Each path below is one point turned by a fixed rotation once a step. After each direction that follows a path, write how fast that rotation turns it, in degrees each step (0 if it stays still).
Each turn is a multiple of 5 degrees from 10 to 175, or 0.
Each row of a path follows its step; steps can be skipped.
Rotation 1:
step 0: [ 31 -32  10   6 -17  34   4 -19  -2  17 -25  30   7  21  18  14  24  -4
  -6 -16 -12 -11 -17  13 -15 -19  57 -20 -22 -15  19 -16  10  -4   8 -36
 -20  -9 -31   0  39  -8  41 -11   0  20  11  35 -19  -1  27  19   7 -40
 -16  -4 -23 -10  28  22  11 -13  -1 -14  13   1 -32 -11  -5  32 -19  12
 -54  34   3 -11 -15  15  -4 -19 -14 -33]
step 1: [ 12 -13   6   2  29   0  20  30  12   7 -11   9   0 -39  21  10   0 -21
  13 -11  17  15  19  -8  -1 -13 -36 -39 -19  29  -8  16   0 -18   5  22
 -39  25   9   3  -7 -27   9  14   6  -8 -35  16 -38 -28 -18   0 -17  30
  -5  24 -15  55  14 -34 -13 -14  35  23  27  -8 -41 -30  14  32 -15   4
  34 -12   2  -5  25  -3 -14 -10  31 -32]
step 5: [ -2 -17   5  25  10  19 -14 -14  -5  -3 -26  31  11  29 -26 -20 -12   4
   2   9  35   3  19 -23  31  33   9 -10 -22 -59 -13  32  21  10   1  28
 -22  -9  21 -47  21   2  14 -23  15  27  10  10  -6  10  13 -13   8 -13
 -17 -29  32  -3  24  27  -7  24  15 -29  -9 -13 -17 -24  28 -28 -12  16
  47  31 -19  16  27   6 -26  27 -15   4]
step 13: [-45 -20   9  11   9  -2 -10   4  -4  23  19  65  11 -38  36  16  20   5
  13 -16  25  22 -22  -3  15  -6  -6  -1   3  23  -3   9   9 -14  33  35
 -21  14 -26  40  -7 -45  -1 -24  40  13  21 -27  -9 -13  -4  -5  -7  13
   1  16 -24 -22  13 -13 -13 -25  41 -11   9   2 -39   7   6   1 -14  21
  30 -13  -9 -22  21 -10  -9  26  12 -34]
step 17: [ 24  -7  15   3  -7   4  -6  26   8  22 -14 -16   7  23 -23  46 -13  14
   3  30  38  -3   5 -12 -11   6 -18 -43  -6 -43 -22 -14  29 -18 -18  -1
 -13   0  28 -23  41   1 -22 -41  37  15  -5 -17 -16  25  29 -24  13  22
 -29  -9   2  22  24  21   1  29  34 -28  14  -6 -11  40  14   5   4 -44
   0  13  -1  31   7 -18  -5  17 -13   0]
step 18: [ 15  43  -5 -17   4  24  49 -27 -11 -12 -32  10  15   4  15  12   7 -18
   0  -2   2  17  22  36  23 -25 -11  -2  -6   8 -20  63  26   7  22  -5
  -7  39 -55  -8  12   0 -26 -25 -33 -10  33 -38  12  21  20  16  29  17
   0  -3   2   8 -26  11  -2  14  15   3  11 -17  31 -12 -20  -4 -17  27
  30 -24  24   6  -1  -5  -3   6  22  -8]
step 20: [  6   3  17   6  15  -8  -7  18  31   1  -4  21 -16 -34 -31  -9 -26   0
   7 -16   6 -16   7   0  -1 -14   5 -27  45  38 -19 -16  62 -11 -14  19
 -13  23 -11  16   0   6  10  -2  -8 -19 -10   8 -39 -23  39  15   5  -9
 -34  26 -14  -2  23  14 -14  -9 -10 -38  -3  26   6  40  16  32 -13  16
 -69 -15  -4  -3   0  11 -28  10 -23   1]
step 30: [-11  -2  -2  13  37   9  42 -18 -55  -6  -9  10  12  19 -25  23   0   4
  41  12 -16  21   9  15  13 -42  -5  -9   1 -17 -32  40  -7  -8  28   2
 -24 -22 -31 -11  -8  22  26 -16 -16  23   5 -54   2   3  -6   5  21  -7
   2 -12 -19 -15  24   3  19  11 -12  -8  23 -19  31   5 -15  29  44  25
   2 -10 -24  27  20  -8 -31  -2  34   7]
[  1   2   6  -9  -8  10   0   4  -1  -4  -3   3   5   7   0  -3   2  -1
  -6  -8   9  -4   2  -3  -2  -4  -2  -4   0  -7   4   2   6   1   1   5
  -1  -1  -8  -5  -5  -4   0   0   1   1   0   1  -2  -6 -12  -8  -3   4
   2  -2  -3   8   2   3   1   6  -5  -3   4   1   0   7  -2   3   4   4
  -3  -6   6  12  -3   3  -1   2   6  -2]
25
[  2   8   4  -4  -1   4  -2  -1  -2   6  -2  -2   2   0  -3  -1   1   5
  11   4   5   9   4  -4  -6  10   4   0   0  -2  -3  -1   2  -2   2   8
  -2   7   7   2   5   1   3  -7   6   1   8   1   9  -4  -3   1  -2   2
   5   0   1   4  -6   5   4   6  -7   0  -8 -11   4   5  -2  -7  -4  -3
   3  -5   4  -7   0   5   7  -2  -5   1]
35
[  2  -7   4   0   5  -2  -9   6   1  -5  -2   1 -12   0   3   2  -7   1
   1   3   3   6   6   6   3  -4  -4  -4   0  -3   4  -3  -2   4   5   5
   4  -7  -3   1  -6   3  -9  -4  -6   4   3   7   7  -3  -5  -4  -6   0
   0  -4 -12  -3   5   2   4  -1   1   2  -4   0  -5  -4  -5   5  -5   2
  -2  -4  -3 -11   4   6  -1  -4  -1  -4]
35
[ -5   2  -2   2  11   0  -5   6  -7   5   2   6   3   0   1  -9  10   1
  -5   1  -6  -4  -3 -12   9  -2   3   2   0   0  -8   0  -7  -4   0   7
   2   2  -5   2  -1   0  -3   0  -4   6  -7   4   1   6   2   4  -1   7
  -1  -3   5  -4   2   4   6   4  -1   1  -1  -5  -5   2   6   4   2   1
  -7 -12   3  -1   7   3   0   0  -1   6]
40
[  3  -2  -6  -5   0  -1   2   4  -2   8   1   3  -1  -2   1   0   1  -3
  -5   2  -3 -11   5   5   9  -8   7  -5   7  -3  -4   4  -3   3   0  -3
  -8 -11   5  -9   1   1   4   1   8  -7  -6   1   8  -4  -2  -3  -5  -2
  -2  -2  -5   0  -4   0   2  -1   4  -8   2  -8  -1   0   1  -4   4  -3
   7   4   0  -2  -5   8   5  -3  -7   3]
155
[ -5   4  -5   0   2  -3  -6  11   7   0  -7   2  -1  -2  -9   2   1  -2
   4   4   7   4   2   1  -6   1   2   9 -10  -2   0   4  -6  -5   2  -8
   8  -2   1  -2   1   1   0   6   7   1  -8   7  -6   2   0   4   1   2
   7  -6  -7   5   0   2  -6   7   0  -5   8   1  -6   4   4   0  -5  -4
   6  -2  -4   2  -5   1  -3   1  -4   1]
155
[ -9  -2  -5  11  -8   4  -2   1  -1  -5  -3   7   2   4   6   4   1   2
  -4   0  -1  -3  -2  -8  -8   1  -4   8   1   2  -2  -2  -9   3  -5   7
  -9  -5  -4  -4  -3   3   5 -12  -4   2   7  -4  -1  -2   2  -1   1  -4
   7  -6  -7  -3   0  -3  -3   0  -3   1   4  -6   4   3   5  -1   0   7
   4   5  -6  -1   1  -1  -1  -3  -7   1]
130
